Rows swapped in pairs by one turn or mirror: which row each one swaps with
dif: [-11.6   7.9 -11.8  -8.0   6.6  18.0  23.9  13.3  19.8   3.9  -4.0 -16.7
  12.1  23.9  -0.5 -10.9   1.9]
nesuf: [-13.5  -6.9  -9.8 -12.9  -5.0  16.5  12.4   1.2  15.6   2.5  -1.0   8.8
   7.1  -1.4  35.2 -16.9  -1.1]
Gisag: [ -9.3  18.9  -2.7   4.5   1.7   5.6  10.2 -23.0   6.4   5.0  -3.6  10.3
   8.8  -0.8   4.7  -8.6   2.2]
selu: [ -4.3   0.3  -6.2 -10.0   3.5  12.5  15.4  -3.6  24.8  -1.8  -2.3 -13.5
 -11.5  10.1  17.6 -29.6   7.2]
Buna: [  4.0  18.3  -4.3  -9.9  -6.4  18.9  13.0  -9.4  19.2   2.1   0.2   9.7
   9.7  17.4  11.4 -26.8  13.4]
kena: [-14.2   2.3 -10.8  -2.3   1.0  13.2   7.8   3.9  -4.0   3.8  -0.4  32.5
  11.3  11.0  14.8 -25.4  11.1]
bofaf: [-14.6   6.6  -6.8  -8.4   0.3   6.1  11.0  22.0  28.4   5.3  -9.0   2.3
   6.4  -0.6  15.2 -12.6   0.4]
Bot: [-18.8  11.5  -7.9  -1.1   5.1   0.4   7.4  11.7   4.0   8.5  -5.3 -20.0
  -5.3  12.1   0.7 -11.4  16.6]
rizif: [-20.4  -9.6 -20.8  -9.0   8.6   2.2  10.5   7.5  -0.4   9.5  -2.0 -24.8
   1.0   7.0  13.8 -15.3   0.8]
palal: [ -2.1  20.8  -8.4  11.4  -7.9  -2.9  13.0   4.7  -0.6  10.6   8.1   0.6
   6.6  21.7  -1.4 -10.4  -2.2]
Tubip: [-10.6   4.7  -8.8   1.8  12.4  11.6   6.6 -21.6   8.8   2.5   0.6   3.5
  -6.1   2.0  14.0 -13.1 -14.4]
tino: [ -9.1  -1.1  -9.1   4.2  -2.9   6.0  14.3 -16.0  -5.9   8.4   3.4  28.2
   3.3   9.6   6.9 -18.8   0.0]
levo: [ -8.3  -4.0  -9.2  -7.0 -10.8   4.4  15.9  21.9  17.9  -2.3   4.8   7.8
  -7.1  13.3  21.0 -21.9   6.4]
Rones: [ -9.3   0.8 -16.8  -6.6   0.3  16.3  11.4  15.1  11.3   7.1   7.8 -10.7
  14.6  32.9  15.0 -24.9  10.6]
suzek: [-12.2 -18.0  -8.2 -16.5  -3.4  16.7  16.0  13.1  -7.3   2.8   0.9  18.4
   3.6   9.2   7.3 -18.5   0.0]
repiz: [ -7.3  10.3  -8.3   2.3  -1.0  14.9  18.0 -25.6   3.3   3.9  -2.4  18.2
  12.7   6.7   9.2 -15.3  -2.8]
fetu: [-10.7   7.5  -9.5  -8.8  21.5  21.8  14.1  -7.8   1.5   6.1  -6.3  -2.0
   5.4  16.1  -1.7 -30.7 -12.6]
puveg: [ -7.3  13.6  -8.2  -0.2  14.1  13.3  13.1 -18.2   0.9   3.7  -6.4 -17.0
 -10.4   9.8   5.5 -16.0  -8.6]
tona: [-14.6  13.4  -3.1   6.8   4.2  16.8  29.3   4.4  -2.3  -5.3  -3.1  10.6
   5.4   9.7  24.2  -4.8  16.8]
dopa: [ -6.9  17.7  -9.2   1.1  -8.7  12.2   5.5   9.2  16.3   2.9   4.6  25.4
   2.2  15.2   7.1 -12.6  -3.9]
Bava: [-10.7  17.3 -10.9  -4.8   2.6  23.3  21.1  20.9 -10.6   0.2 -11.4  -4.8
  13.5  22.4  10.3 -10.8   9.4]
Moso: [-11.4   7.1  -8.9   0.0  -4.1   5.6  10.5  -7.2 -26.9   2.9   1.8  -2.1
   8.5  15.0  17.8 -15.2  17.2]
bopa: [-11.5  -9.9  -9.1  -3.8  -4.2   5.7  14.5 -10.9  31.6   3.3   0.5   1.8
  10.9  13.5  13.8 -12.4  -1.0]
zemab: [ -8.9 -13.8  -9.7   0.6   1.2   8.6  11.6  -5.5 -24.0   2.8  -4.4  -8.7
   8.6  13.7  18.1 -15.9  -2.8]
Kez: [-11.1   5.1 -17.1 -17.2   1.5   9.7   4.4   2.9   2.2  13.9   4.4 -24.1
  13.6  19.8  14.2 -16.3 -10.3]
gim: [ -9.7  -1.0 -18.5 -12.3   2.2   0.3  18.0  12.6  -0.5   4.5  -2.8 -25.5
  -2.2  12.8  21.6 -18.3   9.3]
toz: [-17.3  24.9 -11.6  -7.8  16.6   8.6   6.3   5.0  -8.4  10.6 -12.8   0.8
  14.7  12.5  -2.6 -22.8   0.9]
davas: [-11.7   3.8  -7.7  -7.2   1.5  16.5  10.9  28.0  -4.9   7.9  -2.9  21.9
   6.0   8.1  14.4 -11.9   9.4]
Foned: [-12.1 -13.1  -9.7   0.5  -0.5  11.6  12.0 -12.7  25.0   3.9  -0.4   0.5
   5.7   7.4  21.2 -27.8  -0.8]
favog: [-11.7 -21.0  -5.9 -10.4  -4.9   6.2  11.3   9.0   7.9   6.7   2.5 -15.5
   5.5  13.7   4.0  -5.2   6.0]
vof: [ -9.7  24.9  -5.3  -4.9  12.4  20.4   8.7   7.5   9.9   9.4  -3.8   5.5
  11.4  29.2   2.8 -23.2  -2.7]
Vaden: [-15.9  12.8  -9.9  -7.6  -0.9  -0.6  12.2   0.0 -29.3   3.9  -2.1  -2.5
   0.6  11.9  13.4 -15.8   7.5]
pip: [ -7.9 -20.3  -3.1   5.3  -7.1  10.3  10.5  -7.0 -12.4   3.6  -1.7   9.4
  -0.1  10.5  17.9 -10.9   2.9]
Lil: [-17.4  17.8  -7.0  -4.4  14.4   9.1  22.0  -7.3 -21.6   8.6 -12.1  -5.5
   1.7  11.7   7.8 -17.6   2.7]
ruba: [-16.2 -17.9  -9.3  -9.5   5.4   7.4   9.1  12.7 -12.7   4.3   0.5  19.8
  -3.3   5.0  10.8 -21.4  -3.4]
Mozi: [ -7.7  -7.2  -7.3  11.0  -7.3  16.8  13.5  -2.2  22.7   3.8  -2.6  12.0
  10.2  12.4   9.1 -20.7  23.5]
Mer: [-10.8  16.0  -6.0 -18.1  13.0  17.5  13.2  -3.9   6.7   2.6  -5.1  -6.2
  -2.8  17.4  -0.3 -30.8 -14.9]
zokig: [-13.4  10.8  -3.5 -21.7  -5.7   3.7   9.3  16.0  -6.1   4.7  -2.7  -2.4
   8.6   9.4   5.6   2.2  16.8]

tona pairs with palal
Lil pairs with tino
Bava pairs with dopa
gim pairs with bopa
levo pairs with dif
rizif pairs with Foned
selu pairs with favog

